Each run below is a few steps of one of 6 hidden systems, one row a step.
pefeg, path 1, 11 rows:
[[ 63  18 -15  -2 -45 -11 -22  21  52 -36  37  -3 -46 -38 -26  -1  16  59]
 [  2 -51  -3 -41 -23  15  31   3 -49  -5   7  36  50 -14  -4 -78  -1 -41]
 [ 20 -12  70 -16 -30 -63  -8   7  65  36  -5 -44   4 -12   9  38   8 -27]
 [ 25   9 -57 -30 -34  13  25  22  -5 -64 -75   1   0 -12  -5 -23  32  50]
 [-47 -15  -8 -23  33 -39  34 -43 -11  85  -3  -3  64  -7  -6 -22  36 -28]
 [  9  25  13  54   0  -4  22  31  61 -10 -49 -33 -32  -9  85  28   9  13]
 [-59   9 -67 -12   5  30  -6 -59 -43 -17 -66  15   8  46 -37  13  16 -11]
 [  8  33  -2  75  83 -10  15   3  21  77  37 -11   0 -22 -21  22   5   6]
 [ -6  36  10   8   7  91  -5  11 -21 -52   0  17 -41  51  78 -12  -9  -8]
 [-18 -20 -27  20 -18  -9 -46 -69 -19  19  58  21 -26  21 -74  64   0 -39]
 [ 87  -4   6  42  47  35   7 101  -7 -18  39  11  -3  -9 -21 -10 -38  13]]
pefeg, path 2, 11 rows:
[[ -9   1 -36  12  41  43   6 -21 -17  15  -6  22  26   3  55   2 -15 -21]
 [ -5  14  17  30  20  11 -25 -31 -18   4   2 -26 -21   6   4  70 -15 -24]
 [ 21   6 -41  15  27  49 -19  17 -26 -29  27 -16 -12  15 -27  16  -7  38]
 [  1  -3  10 -11  26  16   2 -25 -18   0  83  21  24   8   9  -4 -27 -14]
 [ 20 -17  47  20 -34 -11  -6  19  -7 -44  47 -17 -35  -7  15  27 -26  -7]
 [  5 -33 -14 -40 -24 -10 -16  25 -19 -42  17   4  14  27 -56 -10 -17  22]
 [ 16   3  34 -30   5 -57  20  12  11   9  45  20  30 -34  -8 -27 -19  22]
 [-19 -19  46 -24 -56 -30  11  25 -12 -30 -22 -12 -19 -14  51 -32  -1  18]
 [-42 -41 -27 -16 -35 -52 -22 -11  27  17 -45  -4  16  -5 -35  -8  -4  20]
 [  0  26  10  10  38 -24  22  19  27  21 -64   8  26 -50  -2 -39 -22  29]
 [-56  35  31 -17  -6  18  -6 -44  -3  25 -56 -22 -19  -4  35 -34  30  11]]
tilo, path 3 (11 x 18):
[[-18  -2  28  -5  13  45  -4  28  15 -17  29 -21   3  36  20 -38 -21  14]
 [-23  -9   7  14  -4 -29  -8  -3  -1  -8  64  15 -11 -27   7 -20 -30  45]
 [ 31   2  36  14 -21  18  19  25 -33   0  37   3 -36 -16  -8 -38  30 -13]
 [-36 -30  17 -24 -22  -8  -5  -8  -1  18   9 -13  12  11 -52 -55  13   1]
 [ 23   1 -19   0 -33 -36  21  11  -5 -35 -13   1 -12 -36 -50 -14  15  34]
 [ 42  43  23 -51   2  -2  -2 -20 -11  21 -19  13   3  -9 -44   0  38  -9]
 [-26  -6 -22  12 -19 -22  14 -60  21  14 -36  -5  11  -7 -36  24  26 -38]
 [ 16  18 -47   6  26  24   9  10 -15 -18 -67 -31   7  12 -18  31  20  13]
 [  5  31   6 -31  40 -22 -13 -22  32  12  -4 -18  32  14  18  64 -16   8]
 [ -9  20 -13  56  11  14   1 -30  11 -17   7  25 -29  19  28  55 -15 -35]
 [-33 -25 -12   9  42  34 -21  19 -50  26   0 -28   8  42  40  23 -10   0]]
meku, path 4, 11 rows:
[[  3  30 -14 -14   8  16   9 -45  45 -14  15 -17  18  -7 -16  -6  13  18]
 [ 11   2   2  42   0 -34  25 -10  -9  -2  20  15 -15 -35  21  28  -6  -7]
 [-22   0  11   7 -11  18  27   9 -10 -30   8   8 -11  57   1  -9  10 -27]
 [ -3   1 -36  20   9  -1   5  10  42  13 -12 -18   7  10 -54  -8  18  25]
 [ 12  47  -3  18  36   9  -4  -6 -28   5  -1  23 -26 -24  22  14  -5  26]
 [-25 -21  -9 -20 -18 -20   1  -6 -30   6  50  32  -5  37   6  -1  12  -6]
 [ -1 -37 -35  22  -8   6 -16  48   4   4 -54 -10  -7  18 -17   2  -1   4]
 [  5  46  -2 -36  57  25 -14 -10  -8  18 -20  -8  24   2  -1  -1  -6  33]
 [-12 -16   9 -17 -24 -53 -21 -10 -16  18  44  13 -15 -32  34   7  -5  35]
 [ -9 -46 -18  -5 -30  22   4  12 -25 -19 -40  13  12  12  42 -10  -7 -38]
 [  1  -7  17 -30  37  -4   8  24  34  23 -25 -37  58  18 -35 -17 -11   3]]
tilo, path 5, 11 rows:
[[ 20  10 -23   9  16 -19  41  10  16   7 -27  15  26 -11 -34  -9  15  -7]
 [-10  43  24 -17  12 -11  13 -22  -3   3 -60  -4   2  -8   1   8   8   1]
 [-17  20 -38   3  -1  -3   0 -33  30  14 -19  -2  -7  14  23  27  35   8]
 [  7  10 -16  39  48  15   5  26  21  26 -19 -16   6  13  -1  24  -2   0]
 [-28   8  39  12  15  -1 -26  -6  13  -3 -12 -32 -15   6  32  30 -34  13]
 [ -4  -5 -16  20  -9  24 -30   0   9  -8  45   2 -38  17  34  22  -1  22]
 [ 12 -35  15  25  22  13 -16  36 -17  29  44  -7   1   4  -2  -5 -24 -10]
 [-16 -34  47   1 -35  -5 -11  14 -12 -35  21 -14 -12  -3   5 -19 -38  -2]
 [ 17 -13 -18 -34 -33   5 -16   6 -28 -20  43  33 -16  -5  -9 -30   4  25]
 [ 32 -26  11 -12 -13 -23  23   7 -17  24  23  21  25 -31 -35 -31   8 -29]
 [ -6  -3  15 -21 -36  -4  25 -15  -9 -30 -48   6   8 -10 -32 -39  11 -23]]
moki, path 6:
[[ 26  24 -19 -46  11 -19  36 -10  -2  16  15  35  30  -3  21  -9  33   3]
 [  1  -4  46   8 -10  15  10  10  25  -6   4 -10  -6  29  52  13  -7 -48]
 [ 10   6 -12  -4 -39  -7 -24 -13 -10 -11 -66   2 -37 -11 -19  32  18  -6]
 [ 18  42 -18  -2  40 -42  25  -4  13  19   9  18  15  -4  -3  36  14  24]
 [-35  13  23  32  20  17  -7  -6  -4 -15  19   3 -22  21  61  18 -35   0]
 [ -5 -29  -7   9 -24  -8 -54 -22 -49  17 -16 -10 -32 -28 -24  34  -5  -4]
 [ 25  -1 -31  30  47 -18   7  35  11  21  15   1  20  -7 -52  11 -13  27]
 [-52   9  17   9  23  13   4  -7  -9 -36  25  17   6  19  11 -34 -53  25]
 [  7 -50  10 -22 -50  -6 -27  -2 -52   7  38 -18 -16 -32   0 -19  10   9]
 [ 42 -48 -38   2  14  11   9  51  27  22 -12  -5  50   0 -30 -20  -1 -15]
 [-34  19  34 -12  -5 -10  41  -9  31 -47 -26  13  27  12 -19 -50 -30  -1]]
Besek, path 7, 11 rows:
[[-14  32 -40 -25  50   8 -14 -20 -62  66  -1 -10  -3  -2  35  15  55  46]
 [ 34  17 -16   7  23  45 -42   6  14  29   3  85 -15  12  51  11 -34 -35]
 [-44  -9  58  45  11  -9 -20 -28 -56  14  16   4 -31  15 -34  35 -38 -55]
 [ -7 -14 -30   3  34   5 -17   1 -83  -3  72 -11   3 -36   1  -7 -18  68]
 [  8  -3  -1 -44  -4  37   7 -11   6 -32  40  82  37   5  33 -67 -45 -20]
 [-24 -46  79  38 -58 -20  24 -23  19  -1  53 -24 -16 -18   7 -24  -9 -64]
 [  8 -77 -20  11  -8 -26 -10  52   4 -24  30 -71  29 -30 -34  -3 -32  54]
 [ -8  18  -5 -66   1 -39  59  19  30 -40 -34  39  60   7  -8 -65 -10  33]
 [-16   6  43  16 -53  -6  37 -27  64  16 -47 -43 -18 -37  64 -37  49 -26]
 [ 12 -43 -31  33  16 -10 -39  28  88  37 -36 -79  26   5 -29  59 -13   8]
 [ 11  73 -15   2  67 -47  48  29  -8 -15 -76  21  22  11 -64  21  -2  40]]
moki, path 8 (11 x 18):
[[  19  -39   23  -74  -44   -8  -41   61  -42   12   10    8  -17   33
    41  -13   16   15]
 [  17  -64  -31   15  -43  -55   11   35   57   20  -29   43   24   -2
    -6    3   -9  -47]
 [  23   48   53  -10   13  -26   34   31    8  -35  -68   33   10  -40
    12  -34  -42   14]
 [ -23    8   28  -70  -33  -40  -39   -9   29   -5    3  -26  -10    1
    70   18    0   63]
 [  15  -45  -46   52  -21   -9    0  -16   43   35  -20  -10    6  -68
    73   19    5  -23]
 [   2   40   41   15   61   19  -13  -22   14   24  -87  -34   30  -50
   -25    5  -43  -13]
 [ -48   47   10    4    2  -10  -21  -37   50  -11   23  -69  -39    3
   -20    3   23   93]
 [ -16   -6  -75   34   24   59   -6  -55  -20   46   46    7    2  -36
    56  -23   34   10]
 [   0  -12   54   22   40   60  -23  -30   -6   63    8  -37   22   -4
   -66  -11  -13  -81]
 [   4   37  -14   20  -18   48  -11    9   33  -43    5  -24  -55   42
  -114  -29   37   43]
 [  -2   36  -64  -48    9   23   33  -54  -30   -3   83   83   17   28
     1  -38   47   12]]
meku, path 9:
[[-58  10   4  33  -1  -2  -4 -57  -3  -4 -44   0  -6 -32 -38 -21 -24   3]
 [ 14 -10  11  35  28  40  14   4  -8  41  54 -34   2 -10  25 -18  24 -18]
 [ 16  -8   6   7 -13   7 -19  25  34 -42  39  51 -12  13 -17 -19 -57   4]
 [-22 -11 -16  22  11  11   1 -31 -60  -8 -22 -24   6 -22 -69  -3  -4  -1]
 [ 58  -1   6  -4  10  32  -5  43 -15   8  52 -42 -17  -2  12   5  33  22]
 [ 31   9 -23 -39 -28 -15 -17 -10   1 -55  10  55  -3  -1 -18  18 -25  15]
 [ -6 -16  -8  -4  -4 -30  21 -10 -67   6 -38 -34   8  -4 -25  38  33 -15]
 [ 36  22  13 -37 -12  14  -1  38  33  -3  -3 -31 -15  35  40  11  43  18]
 [-10  28 -29 -28 -12 -42  -3 -51  37 -11 -32  48  14 -11  -1  25  -9   7]
 [-39  -6  24  30   7 -32  29  -9 -32  37 -30 -18  -6   5  39  25  25 -32]
 [-23   5   8  -6  -8  27  -4  21  74   7   3  -2  -7  59  34 -28  12  -1]]
somez, path 10:
[[-17 -32   4  34  -3 -20 -32   4  22  44 -52 -53 -12   9  21  68   2 -27]
 [-23  13  -8  18  65  35 -30   4  25  57 -71   3  25   0  37  -1 -31  -2]
 [-44  -5  36  46   4  24 -10 -41  59  33  18  15  -3 -10  52 -27 -35 -45]
 [-35 -31  -7  85   8  53 -21  -1  36  11  10 -27 -24  31 -57 -14 -12 -35]
 [-33  27 -40  33  62  32 -13 -34  47 -10  22  10  27   0 -64 -26 -50  43]
 [ -2  40  35  28 -12  33   7 -37  13 -38  57   3 -36 -60 -26 -70 -16  40]
 [ 19  -7 -20 -23 -48  42  13 -16   3 -33  55 -14 -13  19 -89 -59  57   6]
 [ 60  24 -58 -38   1   0  17 -23   1 -79  55 -16  23  -8 -50  41  11  50]
 [ 30  66  20 -68 -32  -5   3 -34 -76 -69 -25   0 -35 -41   0   8  30  53]
 [ 29   8 -22 -88 -49 -20   9 -23 -56  28  21   0 -14   9  37  11 112   8]
 [ 76 -11 -49 -33  -9   5  11  27 -58 -24   0  20   7  34  68  97  34 -40]]
Besek, path 11 (11 x 18):
[[  2  70  67 -26  -7 -48  26   1   0 -41 -28  38 -27  16 -19   9  -6   7]
 [-14  -2 -22  -7 -41  26 -26 -65 -30  -7 -24 -55 -28 -44  47  29  40  15]
 [ 48 -10 -39 -35  36  14 -13  11  37  19  39  10  50  52  10  60  -6 -28]
 [  8  39  48  35  -8 -29  36  33 -43 -55 -18  38 -55  22   1  31 -12 -14]
 [-70 -19 -36 -17 -20  29 -36 -48 -61  -8   0 -44 -22  17  31   7  23  40]
 [ 34 -26 -63 -11  20  -2  22   5  12  29  71  69  46  28  35  12   7 -34]
 [-10 -23  72  53 -18   7  21  65 -33 -32 -12  18 -43  30  12 -20 -36 -51]
 [-98 -48 -19   3 -15 -42 -29 -24 -36  14  30 -37 -10   4 -13 -17  -5  70]
 [ 35 -39 -67 -14  20  -1  47  23   2  21  14  58  75 -38  34 -55  -5  -9]
 [-30  -8 107  25 -12   9  19  46  52  13 -23  -9  -8  24  24 -62 -31 -50]
 [-59 -40 -11  57 -14 -69 -26 -19  29  21  -8 -56 -14 -63 -41  10 -20  63]]
somez, path 12:
[[  6  31  21  13  13   9 -10 -34  14  -2  26 -12 -16 -29  42  25 -12  11]
 [-12   2  -3   2 -23  42 -21  -8 -15   8 -27  14 -36  20 -12 -24  22 -21]
 [ -5   0 -43   6  27   2   4 -40  12  16  43   9  27  13 -14  27   6  -9]
 [  3  25  16  24  14  29 -15   4 -43 -36   9  13 -34 -11   6   5 -33  16]
 [-39  -4 -13 -25 -18 -19  -2 -30 -28  22  13  34  -4   7 -28 -33  22   7]
 [ 43 -19 -19  22  12   3  21  28 -28  -2  64  -4   1 -13   5  15  10   4]
 [ -5  -3   8 -32  -8 -11   7  18 -44 -48 -21  35  10  19 -14  -7 -32   1]
 [-18 -15   9  -8 -16 -72  14  -7 -21  24  19 -16   0 -29   3  12  20  31]
 [ 46 -21   1 -12   4  15  14  78 -32   7 -24  -6   4   1  26 -20  15   3]
 [-13 -26  10 -34 -19 -49  22  -4  30 -11 -15  19  47  20  25  12 -23 -32]
 [ -5 -15  36  43  -1 -33  -5  35   0  14 -36 -59 -26 -17  16  38  -2   6]]

Name the system that made each run.
path 13, 2 rows:
[[-11 -29  50  51 -34 -39  15  -2  40  26  -7 -57 -17 -49 -23 -12  12 -15]
 [ -4   6 -19 -19 -12  43  11  27  57 -34 -72 -14  16  30 -21 -52   7  10]]
	pefeg
path 14:
[[ -3  -4 -29  17  -2 -33 -13 -42 -42  46  -4   5 -16 -47  11  43  31   1]
 [  6 -31 -26  20  39  37 -13  54 -16  16 -26 -25  16   8  46   6 -20  10]]
	pefeg
path 15:
[[ 24 -16  14  15  33  23 -18  34   5  14 -17  -1  19  10 -59  -1 -39 -30]
 [-19  -4  26 -15   8 -21 -37 -28  36   6  15   3  21 -32 -21 -12 -59  26]]
	somez
path 16 (2 x 18):
[[ -1  32  38  21  11  11  17  -7   5  12 -12 -31 -21  -4  31  15  24 -10]
 [-18  -4 -50  15 -15  35  -5 -15   3 -15 -10  -8 -17  34  -7  10  30   2]]
	pefeg
path 17, 2 rows:
[[ -2 -10 -12 -15  25  -7 -14  31  32  -1 -15  40  32  19  18  -3 -55   5]
 [ -7  40  41 -17   0 -33 -11 -33 -42  -6 -21  18 -23 -36  -5  17 -14  15]]
	pefeg
path 18:
[[ 30 -34 -34   9 -25  12 -15 -36  28   0  37 -35  13 -47 -26   8  12   0]
 [ 51  11  26  21  14  12  12  16 -26 -41   4  13  -3 -16  14  45 -40 -33]]
	meku
path 19, 2 rows:
[[  2  23  -2 -27  -8 -29   5  15 -14 -12  16  25 -18  -2   2 -17   9  50]
 [  0 -18  -9 -21 -36  18  -5 -26   0  -1 -30  17   4 -15  31 -15   8 -33]]
	Besek
path 20 (2 x 18):
[[ -3 -19 -67  -2  31  -8 -48 -23 -19  12 -22 -37  25 -33 -47  48 -21  51]
 [ 21   7  10 -24  27   5 -15  19 -69 -12  26 -24  -6  -5  88  51 -12  33]]
	meku
path 21:
[[-24 -24  53 -31 -41  -7 -17 -42  19 -43  18  13  19  -6  -3 -13 -60 -34]
 [-15 -41 -15  31 -20  -7 -31  -3 -14  21  -3 -80 -24 -32 -49  16  23  33]]
	somez
path 22:
[[ 21  30 -26 -41 -14 -18  29   7   2 -65  44  62   5  25  13  -4  -5  32]
 [ 14  16  24   4 -45 -59  38  -3 -57 -32  -3   5 -44 -21 -24  25  40   2]]
	somez
path 23, 2 rows:
[[ -5  11 -18 -17  26 -35  30 -29 -35 -24 -11  39  44  -1 -25  27 -30 -14]
 [ -8  17  41  10  25 -33  16  37 -39  18  17 -42 -21   4  18  12  21  43]]
	pefeg
path 24 (2 x 18):
[[  8  65 -16  27  19 -30 -19 -27   0   8 -60  18 -46 -17 -62  57  12  26]
 [-13  35  -7  -3   4  12  -6 -40 -46  36  44   7 -45  46  43  52  68 -11]]
	meku
path 25 (2 x 18):
[[-13  14  19 -42 -23  38 -21  -8  79 -12  -3 -21  -3  66  -2 -16  15  -5]
 [ 32  18 -31  29 -27 -16  38 -46  13 -21   4  36  -9 -50 -53  -7  27 -21]]
	pefeg
path 26:
[[ 19 -27 -27  12  10   2   5   1  11  -7  31   5  26   8  21  34 -21 -22]
 [ -3  -5  17   4  21  22   4   9 -29 -23   0  15  13  12  20   1 -40 -18]]
	tilo
path 27, 2 rows:
[[ 70   7  11 -10  -3 -22  15   9 -59  41  19  -4 -15 -56  36  34  52 -10]
 [ 12 -58 -45 -39 -23  23 -20  35 -25   0  -4 -30  16  36  73  27  23  -1]]
	pefeg
path 28 (2 x 18):
[[ 26  -1  21   5  11 -13   5 -24   7   9  21 -15  22 -39 -50   9 -14 -15]
 [  9  15 -13   1  15  43   1  18  16 -43  15 -23   0  20   0 -12 -13  36]]
	moki
path 29, 2 rows:
[[-21  10 -21 -10  -1 -29 -12 -29  44  14 -59  36  19 -10 -51 -13 -18  -1]
 [ 32  24  50  27  24  13   5  -9  22  29  37 -45  -6 -48   4  -2   4   3]]
	somez
